In the data rows, 128 means zero.
Some points, one per row:
[120 110 132  68 153  80 111 165 148 125  84 180 137  72 115 141 111 104 172 164 113 117]
[186 120  63  98 112 143 106  47 116 136 125 128 132 103 156 113 129  79  82 160 185 126]
[212  69 148  87 109  88 128  90 166  42 136 119 135 103 180  62 117 209 164 152 105 103]
[ 20 154 120 171 101 115 120 166  97 139 124  91 180 151  82 138 133  61  71 134 115 146]
[176  77 181 153 111 117 194 126 102 127 202 165 141 163 115   1 145 223 229 129 100 110]
[152 116 165 138 123 140 138 144 119 132 151 136 142 130 123  90 136 167 181 125 124 131]
[130 157 158 132 166  78 134 168 215 123  89 151 109 134 162  73  89 186 179 153  88 150]
[ 90 117 153 212 146 150 189 118 153 141 134 129 127 189 152 211 162 139 178 153 222 104]
[ 86 127 154 138 139 105 105 137 155 114 121 173 130 135 139 146 125 138 162 183  96 149]
[ 94 134 161 162 119 146 106 154 107 118 154 132 109 150 133 110 142 142 116 142  81 142]
[112 127 140 135 124 108  88 188 124 133 110 139 151  98  95 183 148  82 108 118 114 124]
[112 151 120 116 110 132 121 131 155 118 134 150 118 130 136 152 107 147 105 126 118 107]
[140  94 170 171 129 129 161  79  85 154 164 186 160 131 118 119 194 109 194 134 127  87]
[160 143 165 137 162  98 113 113 106 142 142  97 106 118 138  76 134  99 121 158  89 198]
[120 167 139 101  92 137 141 116 169 163 159 168 139  93 137 143 140  55 124 143  84  97]
[151 146 147 123 163  92  98 128 150 144 136  88  99 103 162 143 150 142 127 143 119 205]
[112 138 216 144 126 143 134 171 107 115 147 113 153 169 146 109 137 128  90 136  33 130]
Here are 12 more points, each followed by its number:
[126 132 177 123 173  62 165 145 160  80 155  23 101 180 179  84 113 210 132  73 140 150] 0
[ 58  58 228 152 143 187 218 135  30  80 137  54  32 195 158  54 125 182 187 148 115 106] 1
[ 76 129 140 110 124 107 133  93 127 118 115 114 111 141 143 111 100 140 104 176 165 187] 2
[ 35 185  95 137 133 157 169 151 155 132 116  48 124 177 104 134  91  95  81 108 192 129] 3
[101 109 104 139 130 157 137 115 116 141 119 150 129 128 116 151 160 118 153 135 152 110] 4
[105 130 156 135 115 111 131 131 104 113 136 100 110 136 134 159 123 139  80 101 164 103] 5
[154 117  80 102  92 180 150  96 107 118 141 173 139 175 144 138 134  93  98  97 149  47] 6
[113 108 193 176 137  84 123 147  94 134 140 109 151 155  87  91 122 121 144 112 118 168] 7
[ 78 182  67 154 197  63  63 110 110 145  29 108  76  73  86 132 145 153 126 125 177 195] 8
[158  33  93 127 107  98 169  36 115  97 141  49 147 123 195  13  85 176 115 153 154 132] 9
[108 111 154 117  93 116 130 166 103  91 104 113 125 121 167 171 116 146 115  64 169 120] 10
[127 133  85 125 128 118 151  33 140 140 109 151  99 108 136  28 107 125 117 124 103 102] 11
Which two of these numbered points are nearest to each point below by angle, seen from the average point of the first points? Their numbers follow each, nearest first.
[ 48 173  77 137 157 164 147  96 130 118 122 119 121 174 133 141  68  84 148 132 161  92] > 3 4
[167 128 164 125 108 100  65 142 162  79 142 150 147 115 112 134 106 141 161  98  90 114] > 10 0
[ 95 136 118 116  86 116 132  17 139 149 135 147 102 150 142   0 102 128 123 101 137 121] > 11 9
[100 154 175 174 101  87 137 161 121 112 167  93 107 175 162 135 131 166  43  82 170 176] > 5 0
[138  87 112 138 136 139 128 130 106 138 108 148 143 101 101 162 164  80 169 161 141 113] > 4 6
[115 105 104 145 130 128 109 126 104 136 121 155 122 112 118 168 162  88 152 144 137 141] > 4 8
[ 99 142 105 116 124 142 137 131 157 140 136 126 137 132 120 167 134 101  94 144 170  98] > 3 4
[203 136 200 227 115 146 196  34 139 119 226 190 186 106 189 126 142 109 189 193 175 156] > 9 6
[152 140 112  91 104 172 123  91 114 134 146 143 137 161 154 121 120 116  93 105 151  77] > 6 5
[134 120 161 160 131 116 156  93 123 164 147  77 116 108 154 121 157 117 130 156 162 189] > 2 9
[123 159 101 147  81 153 119 167  59  97 172 103 164 151  57 111 162  66  77  86 138 143] > 3 5
[131 145 141 100  91 176 153 130 111  47 179  89  37 171 169 182 116 172  47  53  93  49] > 5 10
[153 175   0   0 250 168  95  89 200 183   4 160  33  49  61 146  96 121 165  89 138 123] > 8 11
[122 127 108 102 115 154 127 138 141 103 146 128  95 152 144 167 120 154  77  93 129  92] > 5 6
